One vector is turned by the same rotation once a step. Each row is the vector after some number of steps, and that number follows the row.
The counts run from 0 to 984.
[  5  -3  -6   2 -36  10 -22  -8   9   8  -5  -7  12 -11  21  -6 -26 -20
  -2   2   6  32  -3  -9   1  -9  -3  -3  19  10 -31   7   3  -4   7  38
  18  14  18  25 -11   3 -28 -16   8   9  -2  -8 -10  24 -19 -14   3  34
 -14 -10  17  23  13   5   4 -11]
19
[  1   1 -21   8 -35   3 -10  -4  13   1 -19  -9  34 -11  17  -8  -2 -28
  10   5  -8  21  -1  -5 -11  -1  14   6   3  -9 -37  -8 -14  -3  -9  28
   4  -5  12  15 -11   2 -37 -15   1  22   1 -18 -25  14 -12   1  -2  33
  -7  -9   9  14   6   3  20 -22]
525
[-14   0 -33  12 -20  12 -38   2 -15   1 -11  -9  30   3  10  -5  -2  -9
   6 -22   7  20  11  -1   2   0  -5   2   5   9 -25  12   9 -16   9  26
   6   3  -3  17 -16  -9 -41 -29  13   9  28   6 -14  17 -29  -5  12  16
  -2  -8  13  17  -4   6  -7 -20]
633
[ 10   1 -25  14 -27   0 -25  -5  -6  -3 -16   1  38  16  -3 -15 -18   0
  16  -4   8  20  -3  -9   8   4   2  -4  -3  16 -24  11  -1   0  19  23
   5  -8  -9  19 -27   7 -47 -18   6  18  20  -2 -22  24 -17  -2   9   4
   4  -1  17   9   9   0 -25 -13]
375
[ -3   2 -33   5 -34  12 -24  -1   4  -3 -23  -2  23   3   1  -4 -16  -8
 -18 -14  -3  37  -2  -7  10  -8   0 -10  13   8 -24  13   8   0   9  36
   5   0  -3  -7 -17   7 -18 -21   7   9  16  -5 -12  23 -30  -5   0  32
 -13 -20  24  26   4   8  -2 -14]
394
[-22   3 -18   3 -14 -26 -23  12  -2   1 -18  -2  17  -4   5   2   5 -17
  -6 -20  10  32   2  11  11  -8  -1   9  11   9 -27  -5  11  -3   0  26
  14   0  14  23 -26   1 -29 -27   8   4  23  -2 -17  19 -25   0   0  37
 -17  -6  -1  23  19  -3   4  -9]
95
[ -4  -5 -27   5 -26 -14 -16   0 -18   5 -30  -5  39  -3 -10 -14  -9  -9
  15 -18  15  16  15 -10   0   3  -8  15 -14  11 -42   0  -5  -7   7   9
  -9   3   1  15 -27   1 -29 -36  10  21  19   0 -17  17 -14  15  17   7
   9  -7   6  24  -2  -1  -3  -7]
177
[ 16  -3 -15  10 -31 -35  -7  -2  16   5 -29  -7  27 -12  -5 -17 -14  -4
  -1   0   1  33 -13  -2   6  -7   4   6   2  13 -30   1 -17  11   2  13
  12  -9  15  12 -30  14 -31 -11  -3  11   1 -19 -19  33 -19   4  -8  35
  -4  -9   8  10  18  -9   7   2]
35
[ 17 -13 -21  23 -28   4   0   7 -13   9 -33 -18  18  -9  12  -9 -35 -13
  10 -11  10  41   4   0   8 -20  -4   6   9  -3 -26   2  -2   9   8  31
  -8  -5  13  16 -13  12 -19 -29   5  11  13   0  -9  31  -8   4   2  12
 -10   0  14  24  13   6   9  -2]
819
[  7 -14 -25  24 -22   1 -18   4 -18  15 -11 -27  14 -18  21  -4 -23 -13
   9 -21  10  26  13  -7  -6  -7 -12  10  14  11 -25  10   1   1  13  26
   4  11  20  32 -10   1 -28 -25  13   3  12   2   0  31 -25  -2   8  17
  -2  -4   6  22  -1  12   6  -1]
554
[ -1   6 -29   4 -14 -33 -26  -1  -1   2 -20  -9  33  -3  -1  -4  -2 -13
   1 -13   1  10  -4 -19 -15  14  -3   0   2  20 -34  10  -6  -2  17   7
  12   2  15  21 -37  11 -35 -10  12  21  17   1  -8  17 -24   8  10  17
  24 -14   9  13   3   0 -15 -10]
118
[  3   5 -34  12 -19 -27 -10  10 -16   4 -27  -7  39   3 -11  -9  -7  -8
   3 -23   7  18  10  -7  -5   5  -3  15  -3  18 -35   0 -10 -10   7  11
 -16  -7   2  15 -35   1 -29 -29   8  13  20   5 -14  18 -14  21  12  12
   9  -4   0  20  -1  -2   0  -6]
74
[  0   2 -36  18 -28   4 -20   1  -6  -7 -17 -12  40   5   7  -9  -6 -10
   8  -2 -15  16   4 -13  -5   4  17   0  -1  -3 -27  -2  -7   8   5  32
   3  -6   4   1 -12   5 -37 -12   1  26  10 -15 -19  28 -29   8  -1  19
   0 -15  18  21  -3  18   4 -21]
298
[ 15  -4 -21  26 -12 -31 -14   7 -12   6 -16 -11  30   2   0 -15 -23   0
  18 -15  17  23   0  -1   4  -3  -5   7   5  22 -23   3  -6   7  17  14
   4  -6   9  35 -33   7 -41 -19   7   4  20   0 -14  35 -17   5   5   5
   4   6   3   9  14  -5 -13   5]
683
[ -3  -9 -26   1 -38  -8  -6  -9  20   5 -41  -6  31 -19   7  -1  -3 -26
  -4  -4  -5  28  -6  -8  -8 -11   4  -4  15  -1 -40  -4  -5   6  -2  24
  -1  -3   7  10 -11   9 -17 -19   8  13  14 -15 -18  14 -16   1  -7  33
 -12 -12  13  20  13  -2  13 -17]
739
[ 11   4 -32   8 -26  -5 -20 -12   6   3 -37  -6  40  -4  -3 -13  -6  -5
   6 -11   0  22  -7 -13   0  -1  -3  -6  -3   6 -28  16 -10  -8  13   5
   1 -10  -2   1 -35  12 -38 -17   9  19  26   1 -16  15 -17  -1   7  10
  18 -12  20   1   9 -13 -18 -16]
273
[ -3   8 -16   6 -24 -13 -17   7   7   1  -3   7  34  10   8  -3 -11 -26
   1  -9   9  22  -4  -3  -6   4   3   1  21  25 -30  -3  -1  -9   9  39
  -2  -2  -3  43 -23  -3 -37 -16  11  -2  12   1 -20  15 -11  -2  10  26
 -16   7  -1  17  15  -1  -8 -15]
646
[ 12   1 -25  16 -26 -24   2   8   8   8 -29 -20  29 -17  14   0 -10 -27
  -1  -9 -10  25  -3  -8 -15  -3  10  11  14   0 -35 -10 -15   7  -3  24
  -7  -8  22  21 -19  11 -22 -11   4  11   4 -10 -13  18  -8  13  -2  34
  -3  -5   0  21  12   2  22  -7]
423
[-14   6  -9 -15 -24 -23 -21  -2  12   7 -21  -1  25 -11  14  -1  -4 -31
   5  -2  10  14  -4 -12 -10   5  -5   5   7  16 -45   0   0  -9   6  18
  15  10  21  31 -30   8 -31 -18  13  22  12   0 -15   7 -14  -4   7  29
  10 -10   3  20  18  -8  -6 -15]
551
[  3   1 -14  16 -30   7 -13   9  -2   2 -21 -10  15  -4  16  -8 -16 -13
  -3  -9   4  45   1  12  18 -19   6  10   1 -10 -20  -3   0  -2  -7  38
   8  -7  16   5 -17   5 -29 -26   1  13  11  -4 -19  26 -15  -5  -1  33
 -16 -10  12  25  18   2  17 -10]
173
[  7   8 -24  21 -28  11 -22   7  -1   0 -13 -12  22   2  16 -12 -11  -8
  -3  -8  -4  42  -1  11  12 -11  11  10   3  -4 -17  -1  -6  -9  -8  32
   5 -12  11   5 -20  -3 -42 -20  -1  10   8  -7 -22  25 -18  -5  -1  33
 -11  -7  12  13  10   1  15 -17]
833
[  7  -5 -26  13 -32  -8 -25 -12   8  -2  -8  -6  33   0   2 -12 -16  -2
   4   0  -8  16  -7 -19  -4   7   2 -11  13  23 -28  13  -3  14  15  28
  15   5   1  21 -13   7 -33  -6   5   9   4 -21 -13  37 -35  -2  -2  24
  -6 -13  22  16   0  13  -9  -8]
453
[  4  -5 -19   5 -33   3  -7   1  -6  -1 -25   4  28  11  -2  -5 -31 -18
   4  -4  11  27  -1 -12   6  -5   1 -10  13  14 -32   4  10  10  23  40
  -7   0  -3  16 -18  14 -16 -25   8  16  16  -1 -16  23 -10   1   8  11
 -11  -6  17  32  13  11 -18 -10]
931
[ 18 -10 -26  14 -36  -1 -18 -16  -4   4 -20 -14  28 -14  -2 -19 -24   3
   9  -1   1  18   3 -23  -5   4  -7   1  -6  14 -37  12 -12   6  12  16
   8   8  10   9 -13   5 -28 -17   4  20  -1 -16  -8  35 -31   5   6  18
   6 -17  20  19  -6   9   5  -4]
907
[  4 -15 -20  11 -23 -14 -14  -7  -4  15 -23 -14  31 -20  13 -10  -9 -21
  25 -12  13   8   8 -13 -14   2  -9  10   4  10 -42   4  -8  -1  11  12
   2   8  15  40 -16   3 -38 -24  16  14  19   1  -9  17 -14  -1  13   5
  13   1   2  12   4  -4  -5 -10]
442
[  4  12 -17   9 -36   7 -13   7   3  -4 -12  -3  28   9  10  -9 -16 -18
  -3   5  -8  36  -3  -1   6  -7  15   6   4   0 -27  -5  -6  -6  -4  42
   3  -8  11   7 -17   4 -35 -17  -3  18  -2 -12 -27  19 -12   1   2  36
 -16 -10  13  24  10   9  11 -19]
834
[  9   7 -36  16 -32  16 -28  -4   9   3 -13 -10  31  -1   9  -7 -10  -9
 -12 -16 -12  36  -1  -2   0  -6   4  -6  15   3 -19  12  -6 -11   1  32
  -1  -8  -5   1 -18  -4 -37 -17   3  -2  14  -7 -13  19 -22  -6   1  32
 -13 -10  19  10   0   4   6 -19]
77
[ 12   1  -8  10 -26 -18 -18   3   7   5 -14   1  23   5  -2 -16 -19  -4
   3  -9  15  38  -8  11  16 -11  -5   4   6  21 -21   4  -4  -4   8  22
  10  -9   1  27 -34   1 -43 -20   3  -2  12  -4 -23  27 -13  -8   2  26
 -14   5   4   3  22 -16  -8  -2]
147
[ 17   4 -23  17 -20 -21  -5  11   1  16 -16 -26  20 -19  24  -2 -14 -24
   2 -13  -3  26  -1  -5 -17  -2   1  17  12   4 -31  -2 -20  -6   1  18
   1   0  34  28 -28   5 -32 -12   8  11   7   4  -5  20 -10   8   7  28
  11  -6  -4  15   8  -2  16  -4]
3
[ 19  -3 -25  27 -21 -14  -3  15 -13   1 -27 -12  23   9   2  -4 -33  -6
   0 -12   6  37  -3  -3   8 -11   4   0  14   9 -17   2   1  17  20  34
  -4 -13   8  13 -24  18 -20 -17   4   9  16   0 -12  35 -14   7  -1  13
  -7  -3  17  25  14   8  -8   1]
923
[  2  -6  -8   2 -29 -30 -10 -10  13   3 -30  -3  22 -16  -1 -16  -9  -8
   5   7   8  25  -9  -4   7  -5  -1   4  -4   9 -38  -2  -7  15   3  13
  21   0  20  18 -21  12 -28 -17   2  19   5 -22 -19  30 -23  -1  -7  33
  -4 -10   9  14  21  -8   7  -3]
138
[  5   0 -16  10 -20  -9  -9   7   3  -1 -18  -7  21   3  22   4 -26 -29
   7   4  -1  20  -6 -16  -9   0  11  -7  21   6 -29   0   6  17  19  41
  11   3  24  29 -15  21 -23  -6   7  20   5  -6 -10  26 -15  -3  -1  21
   1  -8  14  28  17  14  -9 -12]
776
[  1   4 -13   6 -30   2 -20  -1 -15  -2 -10   3  32  18  -3 -16 -27 -10
  12  -1  18  18   7 -12   7   3  -5   4  -6  22 -36   9   4  -9  18  29
  -1   5  -3  23 -29   2 -36 -26   8  20  10   5 -22  21 -11   1  18   7
   1  -3  14  25   7   4 -20 -12]
485
